[60.6 44.3 -12.7 -14.6 -44.6 -57.4 -46.3 -1.0 33.8 37.0]
[-23.0 -42.8 6.0 28.0 24.1 47.7 -34.9 24.2 55.2 6.6]
[62.1 15.0 -2.8 -54.7 17.4 48.7 28.8 -10.5 -44.5 -56.1]
[54.4 -20.8 -17.4 34.6 45.1 -45.8 -48.0 22.5 20.0 52.5]
[-48.1 -12.2 -1.7 48.7 51.4 36.7 -12.2 56.3 -13.0 -62.8]
[55.7 -57.1 -0.5 -25.6 52.9 4.1 33.1 54.5 63.0 14.8]
[5.5 25.1 -13.8 -4.8 -45.2 -36.1 64.0 21.1 62.6 -52.0]
->
[54.4 -20.8 -17.4 34.6 45.1 -45.8 -48.0 22.5 20.0 52.5]
[5.5 25.1 -13.8 -4.8 -45.2 -36.1 64.0 21.1 62.6 -52.0]
[60.6 44.3 -12.7 -14.6 -44.6 -57.4 -46.3 -1.0 33.8 37.0]
[62.1 15.0 -2.8 -54.7 17.4 48.7 28.8 -10.5 -44.5 -56.1]
[-48.1 -12.2 -1.7 48.7 51.4 36.7 -12.2 56.3 -13.0 -62.8]
[55.7 -57.1 -0.5 -25.6 52.9 4.1 33.1 54.5 63.0 14.8]
[-23.0 -42.8 6.0 28.0 24.1 47.7 -34.9 24.2 55.2 6.6]

[-6.2 4.3 18.8 -5.9 11.3 4.7 -0.1 3.7 -19.1 15.3 -58.1 7.7 -7.1 6.3 29.8 9.6]
[-10.7 13.6 -2.8 -6.1 19.8 -7.3 -8.1 -41.3 -16.2 -13.2 -22.0 -9.5 -41.1 -4.5 -4.7 -6.8]
[9.4 -14.0 -29.8 -35.2 -20.3 -31.8 -20.7 37.5 30.7 -15.3 17.0 -33.4 35.2 -30.5 -9.7 -34.8]
->
[9.4 -14.0 -29.8 -35.2 -20.3 -31.8 -20.7 37.5 30.7 -15.3 17.0 -33.4 35.2 -30.5 -9.7 -34.8]
[-10.7 13.6 -2.8 -6.1 19.8 -7.3 -8.1 -41.3 -16.2 -13.2 -22.0 -9.5 -41.1 -4.5 -4.7 -6.8]
[-6.2 4.3 18.8 -5.9 11.3 4.7 -0.1 3.7 -19.1 15.3 -58.1 7.7 -7.1 6.3 29.8 9.6]

[-22.2 -39.2 -6.8 13.7 -24.4 8.2 -34.8 -30.6 -17.4]
[41.2 -18.1 -49.7 -12.5 -38.1 -20.1 6.9 14.4 40.2]
[-0.1 -22.4 -20.5 -8.3 -1.9 -9.3 -7.3 6.2 17.9]
[35.6 -28.1 -60.2 -19.7 -63.2 -25.7 -18.1 8.5 48.8]
[-10.1 -25.8 -22.6 -16.3 -4.3 -14.1 -20.7 5.7 22.4]
->
[35.6 -28.1 -60.2 -19.7 -63.2 -25.7 -18.1 8.5 48.8]
[41.2 -18.1 -49.7 -12.5 -38.1 -20.1 6.9 14.4 40.2]
[-10.1 -25.8 -22.6 -16.3 -4.3 -14.1 -20.7 5.7 22.4]
[-0.1 -22.4 -20.5 -8.3 -1.9 -9.3 -7.3 6.2 17.9]
[-22.2 -39.2 -6.8 13.7 -24.4 8.2 -34.8 -30.6 -17.4]

[31.6 -50.6 3.7 -4.0 -5.0 26.6 55.5 -6.5 35.6 33.6 6.4 0.3]
[-20.8 60.3 -4.3 -10.5 7.3 -4.2 -54.2 8.3 -36.9 -16.5 -17.8 4.5]
[22.0 -37.9 9.5 -2.3 6.2 10.0 56.5 4.0 36.5 30.0 3.5 15.0]
[15.0 -10.8 14.7 -8.2 19.4 3.0 49.2 16.4 31.3 31.2 -6.6 32.2]
[6.4 -0.6 -23.8 -5.6 -37.0 40.1 -53.7 -33.0 -36.5 -17.3 3.2 -54.5]
[-21.4 57.9 9.0 -8.6 26.4 -21.8 -22.6 25.0 -15.6 -4.8 -19.6 33.6]
[30.9 -52.6 2.7 -2.9 -7.3 26.1 53.6 -8.2 34.2 30.3 7.7 -3.0]
[9.9 -51.6 -6.1 16.3 -20.9 1.8 17.8 -19.5 13.5 -5.2 22.2 -27.1]
->
[6.4 -0.6 -23.8 -5.6 -37.0 40.1 -53.7 -33.0 -36.5 -17.3 3.2 -54.5]
[9.9 -51.6 -6.1 16.3 -20.9 1.8 17.8 -19.5 13.5 -5.2 22.2 -27.1]
[-20.8 60.3 -4.3 -10.5 7.3 -4.2 -54.2 8.3 -36.9 -16.5 -17.8 4.5]
[30.9 -52.6 2.7 -2.9 -7.3 26.1 53.6 -8.2 34.2 30.3 7.7 -3.0]
[31.6 -50.6 3.7 -4.0 -5.0 26.6 55.5 -6.5 35.6 33.6 6.4 0.3]
[-21.4 57.9 9.0 -8.6 26.4 -21.8 -22.6 25.0 -15.6 -4.8 -19.6 33.6]
[22.0 -37.9 9.5 -2.3 6.2 10.0 56.5 4.0 36.5 30.0 3.5 15.0]
[15.0 -10.8 14.7 -8.2 19.4 3.0 49.2 16.4 31.3 31.2 -6.6 32.2]

[26.4 0.4 -11.6 -41.0 -11.9 -54.7]
[-6.4 -64.2 -23.9 12.8 -5.3 58.6]
[23.3 16.6 33.6 17.6 -28.6 1.8]
[-17.2 15.9 0.5 6.7 12.6 0.7]
[14.4 -9.1 -14.6 -24.9 -4.9 -32.2]
->
[-6.4 -64.2 -23.9 12.8 -5.3 58.6]
[14.4 -9.1 -14.6 -24.9 -4.9 -32.2]
[26.4 0.4 -11.6 -41.0 -11.9 -54.7]
[-17.2 15.9 0.5 6.7 12.6 0.7]
[23.3 16.6 33.6 17.6 -28.6 1.8]

[-17.4 16.1 -11.7 66.5]
[-13.4 -5.0 3.5 53.1]
[5.1 45.9 -36.1 -25.2]
[-8.2 33.6 -26.2 27.1]
[-14.2 21.6 -16.6 53.9]
->
[5.1 45.9 -36.1 -25.2]
[-8.2 33.6 -26.2 27.1]
[-14.2 21.6 -16.6 53.9]
[-17.4 16.1 -11.7 66.5]
[-13.4 -5.0 3.5 53.1]
---
[0.1 -62.8]
[54.7 -5.5]
[33.2 -22.8]
->
[0.1 -5.5]

[15.3 1.0 -4.2]
[60.6 9.2 -9.3]
[67.7 7.8 -13.8]
[-48.0 -6.3 11.7]
[-67.2 -4.9 13.8]
->
[15.3 9.2 -13.8]

[-38.0 -4.1 35.8 9.9]
[-13.4 -67.9 -0.9 5.9]
[58.4 64.8 -44.7 -38.9]
[67.8 40.8 -57.4 -24.5]
[35.8 60.3 -23.5 -15.0]
->
[-38.0 -67.9 -44.7 -24.5]

[31.7 -22.5 32.1 16.4]
[-8.8 -30.4 -20.6 28.3]
[-39.2 -39.5 -57.2 41.0]
[-46.9 -29.3 -56.8 24.8]
[-23.8 -0.7 -30.5 2.0]
->
[31.7 -30.4 -57.2 24.8]

[-8.3 32.7 0.3 29.0 40.7]
[-4.8 0.5 -12.9 29.0 58.5]
[-6.5 -0.5 -12.9 29.0 40.1]
[4.7 -30.7 -44.2 29.0 -17.9]
->
[-8.3 0.5 -12.9 29.0]

[2.6 37.5 4.0 18.9]
[15.8 53.5 16.3 -36.0]
->
[2.6 53.5]
